Rows are one point carried round by a steady rotation, each followed by how many ticks it has turned.
The counts run from 0 to 226.
[116 130 139 136 132 171 108 135 153  69 123 128 130 142 122 132 197 136
 159 154 122  63 103 151 109 127 108  89 106 135 147 168 153 102 122 165
  77 159 130 126 128 145 113 132] -> 154
[161 145 184 112 114 157 147  98  87 117 107 138 116  95 129 134 142  82
 147 137 151 100 154 165  92 177 128 127 127 150 123 129 148 124 128 161
 111 132 140 137  57 161 132 134] -> 95
[169 124 136  91 139 128 147 120  89 106 131  93  98  67 139  99  92  99
 117 154 129 106 130 143 122 184 150 145 122 154 123 162 135 156 142 133
 145 126 179 154  93 161 153 160] -> 91
[133 161 161 103 109  99 145 117  86  54 126 138 153  82  95 105 146 117
 149 167 137 129 119 179 103 147 133 161 162 145 145 132 136  93 122 124
 101 135 146 181 109 154 157  93] -> 86
[128 137 140 105 124 144 117 166 112 107 168 105  76  90 158  95 133 135
  90 169 150 106 104 123 153 154 161 111 119 113 164 146 161 142 132 175
 170 152 199 144 154 159 165 145] -> 111
[140 136 165  88 156 153 128 147 138 116 129 107  85  93 102 144 136 165
 176 153 141 154 113 149  88 160 121 108 105 157 145 143 146 115 110 120
 120 156  67  88  97 149 110 140] -> 175
[143 140 145  98 123 112 113 142 118  97 102  60 108 120 118 130 137 114
 175 179 105 121 155 155  85 116 111 176 151 154 159 137 138  98  96 124
 100 114  73 115 102 147  98 139] -> 26
[104 135 172  78 149 125 118 173 140 111 163 106  81  94 106 102  95 162
 138 130 137 131 126 110 146 156 132 109 139 152 139 158 147 133 105 120
 139 144 175  90 152 166 179 141] -> 129
[133 120 159 131 102 103 139 156  90 104 102 152 160 166 104  98 192  97
 184 119 134 123 111 143 103 126  78 158 137 132 146 113 149 122 120 141
 150 164 159 117  97 147 113 129] -> 57
[144 131 165 108 182 157 124 144 143 109 156 114 148 101  97 129 117 162
 125 119 148 146  86 135 134 129 117 104 112 181 103 130 145  89  88  89
  89 146 179 106 121 159 148 130] -> 147
[175 101 184 119 102 117 154 122  86 102 146 152  97 112 133  80  96 113
  82 139 150 112 137 132 137 166 116 133 118 140 102 134 150 152 112  95
  84 136 207 128 129 154 111 157] -> 100
[169 127 160  89 164 127 135 127 117  97 117  75 120 103  83 110 146 119
 121 141 129 148 110 163 122 126 127 183 162 192 149 127 140 153 126 102
 134 132 170 122  73 148 139 127] -> 68
[140 145 160  88 138 114 143 147 106  93 114 139 145 158  91  73 170 117
 148 115 120 132 120 151 101 151  92 171 145 126  85 104 111 127 104 101
 168 102 158 141 135 111  99 152] -> 39
[ 96 123 135 121 137 106 134 158 122  83 139 101 118 143  73 106 191 153
 191 158 122 102 123 144 121 127 120 154 163 114 139 128 126 157 102 124
 133 109 137  85 137 133  90 165] -> 29
[133 170 131  94 131 127 103 157 138 128 109 121 151  88 144 127 123 126
 113  95 148 116 100 158 127 132 155  83  56 153  79 157 162  75  90 153
 112 154 157 141 121 142 146 132] -> 143
[161 141 152  89 148 153 112 132 115 133 109 132 107 144 159 102 125  98
 127 103 116 104 136 121 107 186  94  74  91 136  83 153 116 129 107 147
 133 124 191 170 146 170 140 171] -> 141
[163 118 111 118 121 139 100 178 127 110 145  74  93  88 154  88  85 153
 166 162 118 131 100 133  90 129 116 146  84 125 164 176 126 113 108 152
 108 137  94 140 137 150 117 159] -> 4
[112 134 127 104 111 144 116 157 118 104 149 113 109 120 142 103 170 109
 116 173 147  69 108 160 142 158 151 102 127 107 127 140 142 121 145 197
 138 135 183 152 155 136 145 140] -> 112
[153  93 194 124 117 143 160 112  69 113 145 169 103 156 103  96 134  90
 140 135 154 110 132 115 128 185 106 145 134 131  91 126 141 155 120 126
 124 145 203  89 106 152 135 168] -> 99
[112 108 120 107 122  71 113 194 117 123 146  89 119 139 102  93 114 152
 150 160 127 145  80 128 135 107 121 152 128 116 107 128 140 125  87  99
 128 144 159  89 181 121  93 156] -> 208
[132 118 172 103 120  77 134 182 127  96 123  93 119 133 111  96 121 160
 124 149 125 147  85 141 130 117 101 137 122 138 130 126 131 124  79  71
 123 135 160  91 159 124  67 144] -> 207
[142 136 131  79 127 115 105 150 135 114  93 104 105 110 163 111 135 156
  97 121 113 138  72 150 132 161 109  70  64 127 130 170 141 130 120 136
 112 157 161 136 157 149  97 146] -> 161
[151 150  91  63 174 150 111 163 137 144 149  71  85  83 112 112 101 136
 150 155 136 130  92 126  92 151 154 116  82 134  96 163 162 130 133 151
 137 150 105 109 145 148 146 161] -> 171
[122 131 129  93 154 124 113 142 109 131 130 136 144 151 127 115 147 117
 154 102 132  92 106 124 134 188 127  65 105 133  61 147 115 131 108 162
 156 136 208 132 141 171 142 159] -> 140
[147 151 101  64 180 132 106 137 138 122 144  60 106  93 112 120  96 150
 111 147 108 131  81 144 109 151 150 122 104 152  81 163 125 134 126 106
  80 144 140 120 164 145 130 158] -> 170
[ 97 119 157  98  95  80 162 158  78  98 127 144 108 122  81  99 135 133
 153 112 143 134 109 135 140 128 135 154 131 127 117 145 166 161 133 123
 145 167 171  74 116 147 144 153] -> 79
[145 151 106  76 123 140 122 161 126 112 103 113 112  94 109  86 159  95
 131 136 148 139 112 155 107  98 140 194 105 148 150 137 193  94 150 163
 167 156 138 142  92 116 151 106] -> 65
[165 122  92  92 113 122 117 156  97  97 100 113 129 165 130  57 154  87
 112 125 111 114 116 151 116 132  96 187 117 121 117 152 139 139 162 137
 130 134 189 178 150 126 124 137] -> 62
[124 125 148 122  79 117 113 163 137 130 102 110 111 111 155 110 146 141
 135 135 144 131 110 163  94 109 121 130  70 125 116 137 172  92  80 135
 107 146 101 108 104 113  48 151] -> 203
[149  88 104 122 136 147 106 154 116  91 165 104 124 130 107  86 114 146
 158 157 102  91  93 125 110 143  97 152 118 110  96 170 116 140 109 130
  69 119 134 125 183 142 100 172] -> 2
[134 127 107 126 118 161 116 181 145 106 151 110 124  92 136  93 149 163
 168 173 138 119  76 148 101 117 129 142  75 102 146 163 155  99 109 170
 126 157  86 143 140 129  96 149] -> 5
[137 135 142 101 179 173 115 157 144 122 159 129 116 112  91 114 108 158
 153 125 159 138  89 107 136 135 119 109 102 168 100 136 154 112 102 121
 117 164 180  76 133 164 166 149] -> 148
[138 140  89  96 126  87 127 149 101 150 116  75 130 105 153 136 143 124
 139 163 135 121  76 159 112 113 150 120  69 112 101 148 162 125  81 172
 136 146 131 120 132 125  75 166] -> 14
[133 109 114  96 148 135 137 151 127  97 142 112 101 111  73  86 166 116
 109 130 168  81 107 161 134 124 145 170 136 127 120 143 162 187 167 131
 152 134 186 104 116 114 113 151] -> 70
[106 153 103  90 126 102 106 146 114 123 103 111 131 125 157 135 161 138
 126 115 132 125  72 142 123 144 138  76  68 113 100 171 146 108 120 170
 111 184 143 126 154 143 116 139] -> 162
[100 165 189  84 127 175 122 145 135  95 139 161  94 150  92 103 162 117
 157 120 153 119 133 113 116 150 106 122 140 148 113 118 174  81 119 141
 129 152 143  94 146 156 170 119] -> 126
[125 109 146 116 144  99 131 153 111  97 114  74 116 149  98 115 150 131
 184 161  92 117 149 138 114 152  99 157 155 129 137 138  99 175 109 111
 150 105 133 107 130 161  93 174] -> 30
[154 143 103  98 123 134 116 145 128  91 120  94 143 108 116  88 126 102
 147 136 111  80 159 173  84 106 122 195 117 149  82 146 133  81 106 128
 111  79 129 168 122 106 110 145] -> 44
[158 118 197 107 121 106 115 158 108 103 111 105 116 161 109  93 153 122
 148 160 124 146 117 127  89 143  61 142 134 129 134 114 131 127  87  83
 111 139 119 100 150 139  70 147] -> 206
[122 131 170  99 127 128 127 172 135  96 114  85  89  85 110 116 147 145
 171 165 117 151 126 152  88 115 115 169 123 150 182 123 162 106  91 116
 140 132  82 103 100 136  88 131] -> 27
